Each path is a new rotation, seen through one point. The rows after it are directions, each followed by how far the rotation turns it, in deg/step (0 if it stays put).
Each turn is a multiple of 5 degrees from 10 to 175, or 0.
Each row of a path follows its step; steps can be skipped.
Rotation 1:
step 0: [  2 -19  21   4 -23  -3   7  16  -3  -8  -8   1   5   2  -5   3   9 -14
  -6  -7 -20 -19   8   1  20  11 -14  19   2   2   1   5   8   6   7   8
  -4  -9  -2 -11   6  -4  12   9  12  -7 -16   8]
step 1: [ -9 -11  10   9 -12  -5   7   5 -10  12   1   2 -11 -16   2   3   0 -10
   3  -2  -5  -6 -29  12  -1 -14   7  -1  -5   2   7  -5   3  16   7  29
 -13 -25  -4  -1  -5  14  10  -3  -8  14  -9  -6]
step 2: [ 11  -1  15  -7 -15  16  12 -11  10   9   3   5  18  -5   5   8  21  -7
   3   5   2 -15 -14  16   9 -11  -2  17  -1 -12   6  -5  15   3   2  11
   1 -15  -5  -6  -4 -22 -11 -10   6 -17   0   8]
step 3: [ -8  -2   8  12  -5  13   1 -17  10  13 -15  -5   1 -21   7   1  -4   1
  19   4  -6 -13 -12  23  -4 -10  -7  19  24  20   3 -14   1   3  -2   3
  11   4  -2   1   0  15  13   6   3   5  -7   1]
step 4: [ -4 -14  -8   7   0  -9   2 -25  14   0 -11  16  27   0  24  -1   5   9
  -2 -14   0  -4  -7   4  -3 -13   0   9  -7   0  17  -5   4   0  -3   9
  -1  -7   3   7  16   2 -21   2   1   2 -18  17]
step 5: [ -5  -9   2  16  -1   4   6  -1  -8  -8  -3   2   6 -13  24  14  -2  -9
  16  -5  -8 -16   0   0   5  -2   4  11  12  11 -15  -1  32  -9 -19 -11
 -11  14   6 -11   9  -4  -4  -6   3  11 -16  -2]
step 6: [ -7 -13  -6  15   6 -28  -3  -7  -1  -6   1   3   0   6  -5   2  -1  -4
  20  -7  -4  11 -24   6   0 -14   2  10   2   5  19   6   4   7   1 -10
 -10  -4   2 -25  11  -3  -3   7  -7 -17 -23  -4]
step 7: [  5 -13  17  -5   4  -2  10  -2 -18  -1   7   1  -2 -23   5  -5   9   8
  10  -9 -12 -12 -14 -11   5   0  -3  -2  -5  11  -9 -13  10   1   8 -11
 -20  -6  17  -2  16  -3 -14  -2  17 -24  -2  -5]
step 8: [  7 -13  -7  -2   8   6  10  16  -9   3 -10  -4 -13   3  12   2   5 -13
  22  -6  -3  -8 -10  16  -2 -18  14   9   6  -4   0  -6  -6 -12  14   3
   2  -2   2 -19  -2  23 -14  16  -5 -23  -1  -2]
step 9: [  4   3 -13   2  -7   4  -5  -6 -13  -5   4   9  10 -15  -9   5  22  13
  14   0 -23  -2 -16  11 -12  -2   6  -7  -4   3   5  -1  14 -14   7   9
  -4   0 -18   9  10   6 -13  17  20 -13   9  10]
[-1  0  0 -4  4  1 -1  1 -1  2 -1  4  0 -2  3  3  2 -1  2  0 -2 -1  0  5
 -5  0  4  6  0  3  2 -3  1 -2  4  1  4 -7 -3  8 -4 -2  3 -1 -3 -5 11  1]
55
Rotation 2:
step 0: [-11   7   2 -17  -4  -5  12 -10   0   8   6  -1 -19  -1  11  -6  10  10
  -5  -2 -20   7  -9  -6 -15  12  13   4  19  -1  -1  -5  11  -5  15   6
   1  -5 -12 -17  -4  -5   3 -25   7  -2  -5   7]
step 1: [ -4  12   3  -8   7 -18   6  -4   0  -7  12  -4   9 -18   0   9   2   4
  18 -11   1 -14   4 -12  -7   5  -8  20   4  -5   0  18   1  11  -8  -2
   1 -14  12  11  -9   3  -2 -23   9 -12  14  -7]
step 2: [ 16   6  10 -14  -4   6  -6   4  16   4  -6   8 -14  -4 -17  -4 -12   5
   7  -5  16  12  -1 -12 -12  -2  -6  12  14 -14  -7   3   0  -5  18 -10
  -9 -14   0   4 -15   7  -9   2   8  11 -16 -10]
step 3: [-13   6   5   4   0   8  -3   9 -11 -13  16 -10   7   4  -6  -3   1 -14
  -3 -15   6  11 -14  -9  12  16   6  10 -11  -5   2   2  12  -4   8 -14
   6 -10  -3 -16 -17  -4  14 -14  17  20  -1   2]
step 4: [ -9   1  -1  -2  17   6   8   3   0   6  -1 -12   1   3  -7  10  -6   3
 -18   9  -4  -4 -16  -2 -20   4  -3  18  12  12   4  -9  -9  -2   9  21
  -4 -16  -4   7  -2  -8  -8 -29  12   6  -3   7]
step 5: [  6  11   3 -17   0   2   3   9   5  -1   2  10   6  16   6   1  10 -15
  22  -8 -17   0   1 -32 -11   0   7   6   6   0   4  15  -1   9   9   5
  -5  -1   7  -5   4  -9  -8 -15  10  -3   8 -15]
step 6: [ -5  -4   4   5 -13  -6  19  -4  13   4   9   9  -1 -11 -18  10   2   1
  12   4   0  16   3  -6  -4  -5  -8  24  -5   0 -12   7  -3   2  16  -7
   1 -12 -19 -10  -5  25   4 -14   6  -1  -6  -8]
step 7: [-18   1  -4 -23  -5  -8 -11  -4  -1   1  14  -6  -9  -7  -2  -2 -10  12
  -2 -13  10  -1 -10 -16  -2  17  17   6   3   8  -2  -4   5   1  29 -14
   1  -6   0   9  -7 -12  16  -7   9  -3  -5   1]
step 8: [-11   6  -1  -7  12   6 -15   2   0   0   1 -13 -15  -5   2   0  -8  -5
  21   4   6   8  -4  -1  -8   2 -12  18  -5 -17   8   1   1   4 -17   7
   7 -11  -2   5  -9  -7  -9 -34  15   1  -4   6]
step 9: [ 13   6 -11  -5  15  -3  13   5   2  -9 -14   3  -3   9  -5  -4   5  -8
  -2  14  -1  -2  -6 -22  -8  14   0  23  14 -10  -4  15   2   7  14  -7
 -11 -15   3  -7 -18  -6  -4  -2  -8  17  -4  -6]
[  3  -1   2 -10  -4  -2   8   0   0  -1  -1  -1  -9  -1  -1  -5  -1  -4
  -3  -3   4  -1  -4  -1   4  -1   2  -2   0   0   1   2   1   0   2   3
   1   4  -1  -1   5  -8  -1   2   1   4   5  -3]
155
[-1  2  0  3 -3 -3 -4  4  3 -2  2  1  2  0  0 -1  3 -2 -4  5  7 -1  8  5
  0  5  0  2  3  2  1  1  4 -3 -3  4 -3  2 -3 -4  6 -5 -2  5  3 -6 -2 -3]
0
[-3  0  4  0  1 -8 -3  8 -1  2 -6 -1  3  2  6 -2  2  2  1  0 -5 -1 -5  0
  0  4  2 -4  4 -2 -4 -3  3  3  7 -4  3  2  0  1  0 -2 -2  3  0  2 -2 -6]
160
[-5  4  3  6 -2 -5  1 -2  4  2  4  0 -3  4  3 -4  0 -1  1 -2 -3  5 -1 -2
  1  5 -3  7 -1 -2  5 -4  0 -3 -6 -2  1  4  0 -3  2  3 -2  0 -7  6  5 -1]
135
[ 6  2 -1 -5 -3 -1  4 -1  3 -2 -6 -1  4  9 -6  0 -1  0  2  0 -1  5  7  0
  4  1 -4  2 -2  2 -7  2  1  3 -3 -6 -1  0  3 -1  0  2 -4  2 -1  1 -4 -2]
100
Rotation 3:
step 0: [-10  35  10  -4  -8  12   9   4 -19   1 -17  -1   0  -7  15 -13  -5   8
  10  -5   7 -16  -8 -13  -1  -4   8  -9  14 -30 -26  -5   5  -6  -1   5
 -14   9   6  -2  24   7 -17   5 -13 -23  -6   0]
step 1: [  1   1  -3 -15   2  10   8 -16 -11  10   9  14  -1  -7 -12   5 -10  -8
  -3  20  -5   9  -7  -5 -17 -29  11  -9  -4  -1 -18 -24 -24  -7   5  19
  13  21  12  10  -7 -20  -3  17 -18  14  12   1]
step 2: [ 19   6  -3  -1  -3  -9  -7  29   4  -6   3 -19  -4   3 -15  -4  -4  11
  -8  -4 -11  -1  16 -11  -1  -2   0   4 -44  19  -2  -7  -3  16  -5  22
  -8  10 -11   2  22 -17  11   2 -20  -4  10  -3]
step 3: [ -9  26   6   8 -10  13   5  13  23  -2  11   1  -5  11 -16 -14  -3   6
  13 -12  -1  11 -14   2   4  -1  13   3  24   0  -6  -3  26  23  -3  -7
 -13   1   6 -15  10  -2 -13  18 -32 -17  -1   3]
step 4: [ -1  19   4 -12  13  12 -17  -4 -14   8 -14  49 -12  -3   7   3  -4  -3
  11  -2  -9  -6  -5  -1 -22  -6  14  17   6   6   7 -20  -1  -8   7   5
   6  16   3  24  14   5 -12  14  -7  -6  -3   3]
step 5: [-14  -4   0   0 -13   1   0   7 -18   6  -5   1  -2  -9  10  13 -25   1
  -2  12  -8  -8  13 -28  -1 -15  -3  -1 -32 -15  -6 -15  -9   8 -19  18
  -9  19  21 -14  10  -1   3 -12 -14 -21   7  -7]
step 6: [ 11  20  -9 -20  -4  -6  14   1  16  -6  25 -17  -3   0 -20  -5   6  17
   5   8  22  10  -8 -20  -4 -12  20   6  -5 -16 -30 -14  -6  20  -5  -5
 -10   4  -2   5   6 -13  -7   8 -10   3   2  16]
step 7: [  6  32  17  -5  -2   8 -13  23 -16 -28   0   6 -10   1 -12 -11  15 -10
 -10 -15  -6  -3  -2   5 -19  -3  16 -20  12  22   7 -11  -3  -2   4  12
   2   8   0   8  18 -11   0  18 -17   2  16  -4]
step 8: [-28   7   1   5   1   6  -1  -3   2  19  -7   1   0  -3  -2 -13 -36   3
   8 -20 -25   8 -15   3   6  -6 -12  11 -10  15  -5 -13   6  -2  -1  26
   5  14   7   4  12  -1 -10  -4 -31 -17   4   5]
step 9: [ 18   3  -6  -5   5  13 -10  -6   3  24   4   4   3   8   7   5   0   7
  21  26  -1  -6  13 -15 -13 -19  21  19 -12 -12 -22   0   6  12  12 -11
  -4  13  -7  -2  21  -1  -2  16 -24 -22  -8  -6]
[ 1 -2 -6  4  1 -7  5  2  3  0  3 -2  1  0  0  4 -2 -5  6 -1 -4 -4 -2 -4
 -6  0  4 -5  5  3 -1  2  4 -4  0  4 -3  2  1  6  0  1  5 -2  3 -3 -5  2]
0
[ 2 -5  2 -3  0  1 -4  2 -1  3  1 -2  5 -3 -1  3  3  2  4 -3 -4  4 -1 -3
 10 -2  4 -1 -5 -1 -3 -1  6  1  0  4  0 -5  3  1  2  9  3  0  0  1  4  1]
115
[ 7  5  3 -3  7  0 -7  3  4 -2 -1 -3  1  2  0 -3 -2 -1  2  1  3 -7  1 -2
  0  3 -1  2 -7  1 -2 -4 -1 -5  5  0  2  2 -1  1 -2  4 -1  2  5 -1 -7  2]
155
[-2  4  0 -4 -2 -2  1  0  5  0  0 -5 -2  5  0 -1 10 -1  0 -2  0 -1 -4  0
 -1 -1 -5  0  3  4  8 -4 -1  3 -4  1 -1 -3  4 -3  8  3  3  4  1  4 -3  3]
90
[-1  3 -1  2 -1  4 -4 -1  6 -2 -4  0  0 -1 -3  3 -7 -4  2 -2  0  1  2  1
  2 -2 -1  0  5  9  2  0  0 -3 -3 -8  1 -2 -6  3  6  6 -4 -3 -2 -4  4  0]
80
[ 3  2  3  0  2  0  3  6  1  6  0 -4 -4 -1 -5  6  2 -1 -2 -1  8  2 -3  1
  2  3 -1 -6 -1 -1 -3  1 -4 -9 -3  0  5 -1  2  2  2 -6  2 -3 -4  1  2  1]
70
[ 7 -2  1  3 -4 -2  4  0 -1  2  5 -2 -1 -3  1 -7  2  0  3  0  5 -4 -4  4
  0 -3  6 -3 -1 -4  1  1  2  1  0 -8 -2 -5  1  2  4  2 -9  3 -1 -3 -2 -2]
115
